rotation ticks, each row followed by its count of ticks
The counts run from 0 to 271.
[ 10   4  28 -14   9  22  11  14 -48  36  12 -29  -6  -5  35  10   7  38
 -46  38 -22   1  13  -6  10  -8  -8  31  59 -34  -5 -52  67   3  -6  -3
 -21  11 -19  -5  34  36  -4 -13 -16   1  37  37   3  -9]  16
[ -4 -17 -16  45   8 -15  64 -14  13 -22   1  19  18   4 -27  -4   6 -35
 -28 -55  -5 -17  -3  -9  39  21 -10 -38   0  44 -17 -22   3  45 -29   8
 -17  26 -26  -7  -8  -9  40   2 -28 -17  10  37 -31  27]  30
[ 11 -12 -26  22  -3  11  26  18   0   7 -38  54 -13  26 -22 -11 -42 -20
  14   5  20  23  10 -11  19 -13  10 -27  46 -25   8  61 -11  -1 -38  48
   2 -15  -3 -19 -62 -32  31 -22  26   1   9 -10 -35  -6]  185
[ 25  26 -30  15  33   7   9  41 -15   0  -1  38 -20  17  12   0 -14   0
  -7  39  50  -1  31  37  38 -15  -8 -10 -10 -57  13  11  16   6 -52  18
  -9   6 -26 -12 -49  15  -7  -2  18  -5 -34  -8  -3 -28]  203
[ -7 -22  34 -44 -30  38  -6 -18   1   8  -9 -14 -19  12  -9 -11 -25  -5
  24 -13  -5  41 -14 -18 -31 -32   8  20  71 -45  -4  15  16 -22  41  20
 -19 -29   4  10   9  -7  10 -15  25  18  47   3  21 -55]  145
[ 16  -8  14 -26 -14  18  -9  -3 -18   1  -6   0 -29   9  18 -12   7  22
   4   3  15  25  14 -21  11 -38 -19  30  89 -54   1  -7  49  18 -28  28
 -37 -14 -27   1   0  20  10 -36  15  13  30  13  29 -40]  182
[  1 -10 -36  33  19 -27  16  34  42   8   1  -1  45   1 -28   8 -10  -5
  -7  -4   1 -28   0   7   3  37  10 -25 -76  50  -9  22 -23  40   0   7
  -1  13 -10  -6 -14 -33 -12  37 -14 -23 -14  -9 -14  58]  49
[-22 -34  34 -28 -49  -1   5 -21  23  -4 -13 -29  -4   0  -4 -15  19  20
  28 -46 -58  27 -27 -35 -32 -11 -14   9  11  19 -36  16   4  25  41  35
  -8 -26 -12  27  31 -34  -5 -18  22   9  43  -4  26 -16]  7
[ -9 -12  10   6 -17 -34 -28  38 -28  30 -20 -47   6  -2  34   9  11  86
 -17  41 -63  11  12 -35   2  14 -28  20  24  15  -7  -1  25  20  -7  26
   7   1  12  -9  38   6  -7 -17   1  -4  24  -6   1  58]  34
[ 11  -6 -12   0  14  31  -5  40  24  -4  -9  13 -24  10 -13   1 -16 -43
  10  27  37  -4  26  73   2 -23  -5   2 -34 -51 -20   8  24  15  -6  35
 -18  -9 -58  12 -31 -25 -18   5  25  28  -6 -22  15 -59]  64
[ -1  14   8  21 -13 -11 -10   2  26 -22 -35   3 -26  16 -39  -9  22  -5
  38 -18 -23 -17 -25   9  -3  21 -19 -30 -66  25 -39  59 -32 -10   1  19
  15 -21   6  22 -17 -40  -1 -14  26   6 -33 -47 -23 -15]  212
[ 28 -14 -30  23  21  21   9  12  10  29   5   3  27   1 -44  19 -47 -55
 -17  17  64 -27  -1 -20   4  10  35  24  44 -25  17 -15  11   5  17 -18
 -35  35  13 -20 -20   7  20  26 -30  -4  17  11  -7  19]  206
[  7  29  20  23  10  11  58 -27 -35   7 -23  12 -31  27  11   3  26   6
 -22 -17 -37 -21  -4  -5  39  21 -20 -34  29  13 -21  -5  32 -16 -51  -2
   4  14   0   4  12  28  36 -36 -15  -8 -13  23 -56 -14]  157
[ 13  33   3  27   2  -5  40 -35 -31   7 -31  13 -25  22  -5  -8  18  12
 -18 -23 -31  -7 -12 -42  38  26   2 -49  36  16   2  12   1 -20 -51 -11
  12  17  36  -9  -2  27  32 -31  -7 -20 -17  17 -56  15]  158
[-15  27  13   2 -13 -28   3 -17  23 -33 -19  14 -25  12  -9 -11  35  -6
  22 -43 -24  14  -7  20  -3  10 -19 -46 -82  28  -3  41 -39  -2  -5  29
  39 -22  -4  22 -15 -37  -2 -13  22   6 -33 -17   0  -2]  111
[ -4 -11 -10   3  10  -3 -30  32  37  18   9 -31  35  -6 -27  18 -27 -25
   4  14  16 -29 -18  -8 -38  25  34   3 -67  14   6  26 -26   2  59 -17
   1   7  33 -10   9 -37 -23  39  -1  -7  -5 -19   3  39]  87
[ 13  -1 -18  24   5   6  -2  23  21   6 -35  31 -31  26 -41  31 -49 -48
  18  18  22   3   0   6   9  -1  22 -28  13 -19  15  59 -28 -28   0  35
  34 -16   2 -10 -41 -45  21 -12   9  23  -1 -28 -39   7]  84
[ 25  24 -25   4  25   6 -12  41 -14  -8 -14  27 -28  11  33  -1   5  34
 -10  50  24  15  39  43  26 -20 -24  -4 -14 -61  10  15  22  22 -56  35
  -6  -2 -35  -6 -40   4 -19 -20  26   3 -34 -10   9 -25]  202
[-13   8  56  -3   1  10  40  -4 -23  11  14 -43 -20   5  14   8  36  18
 -30   0 -54 -14   7  40  21   8 -35  -8  -5   4 -38 -43  67  -3 -18  18
  -8  23 -53  18  49  19  -2 -28 -11   3  14  20  -9 -24]  155
[-33 -31  16   5 -25 -40 -16 -14  20 -30  13 -33  19 -25  -1  14  22 -11
  -2 -43 -12  12 -15 -46 -11   5 -15  25   6  52  17 -12 -15  46  23  23
  15  -4  10 -15  23 -29  18 -15  -9   4  41  12  39  54]  235
[-18 -22  22 -15  -5  -9  12  29   4  22  33 -48  41 -11  32   9   6  13
 -41   8 -32 -12  14  30 -13   8  -2   6 -46  19  -8 -50  33  41  29   9
 -17  20 -29  12  44   3 -25  31 -18 -17  24  21  29  14]  153
[ 11  32  17 -38  -6  -2 -56  10 -25  29  -7 -23 -17   3  43   1  -2  56
   8  55   1  29  11 -10 -32 -19  19  29  -3 -51  39   6   5 -23  21   1
  12 -31  40  -1  19  11 -39  -9  10  -1  -8  -8  29 -14]  264
[ -2 -14  27 -17   7  24  -4  42  27  20   5 -56  12  -2 -20  18  18  -7
   0  26 -16 -29 -10  26 -21   9  -5  18 -51  -7 -61 -10  50  14  41   7
 -37   7 -42  29  40 -16 -33  12   9  20  10 -24  10 -23]  191
[-16 -19   1  12 -13 -24  42 -42  16 -18  19   4  19  -4 -19  -3   5 -46
 -20 -76  -3  -8  -8 -26  10  10   9 -34  -1  56  14 -23 -17  37   4  -3
  14  12   5  -7  -1 -15  31   0 -38  -4  30  41   3  40]  132
[ -5  -9   8 -25  -8  35   5  20  44 -16   7 -18  11  11  -8 -20  12  10
  10 -13   0  10   7  40 -26 -16 -13  11 -44 -29 -38   7  21  25  23  23
 -46 -10 -60  32   0 -19 -30  15  21  19   7 -16  39 -51]  26
[ -9  -8   1  19  -4  -9  17 -47  39 -41  12   4  12 -21 -45  -8  21 -66
   2 -81  37 -13 -30 -37  -1  16   5  -9  -9  41  12  -2 -21  24  22 -16
 -16  17  13  -4  -5 -25  40   1 -23 -19  15  12  13  16]  233
[  9  21   8  31  16  -1   9  -4 -38  -8  -8  31 -61  13  12  26  16 -12
 -15   6   7   5  21  -2  63   0 -26  -4  58 -22   9   8  23   2 -58  34
  22  -6 -18 -19 -23   1  54 -55  -4  11   7  -6 -23   3]  221
[ 24  65 -28  12  31   6  25  -6 -23  23   2  16 -11  17  13  -7 -15   4
 -33  26  23 -16   5  16  15  13  23 -36 -16 -27  23 -13   8 -35 -41 -42
  -7  17  41  -8 -19  46  -7  19 -30 -28 -62  30 -33  -3]  140
[ 14  17 -22  13  -5 -18  -9 -23 -28  13 -23   4  15   1   5 -17 -25  56
  -3   6  -3  22 -13 -71 -12   1  12 -18  37  17  44  16 -22 -12 -25 -24
   1   5  64 -25  -5  27   7  -7 -17 -40 -13  26 -22  35]  160
[  0  10  25   5   8  -4 -10  29  -6  15  23 -67  22 -16  15  20  40  18
 -23  16 -19 -33  -5   0   4  28 -25  35 -35  24 -22 -52  45  35  12 -20
 -32  30 -24  12  45  16 -17   7 -22  -9  -6   2  22  20]  52
[  2  16  32  12   6  27  39  -3  13 -11  -5 -16 -27   6 -31  -4  54 -19
   4 -34 -19 -44 -14  24   7  31 -38 -14 -34   9 -66  -6  42  -2  -1   7
 -38  18 -36  25  20  -1  12 -20  -4   8 -20 -13 -23 -45]  193
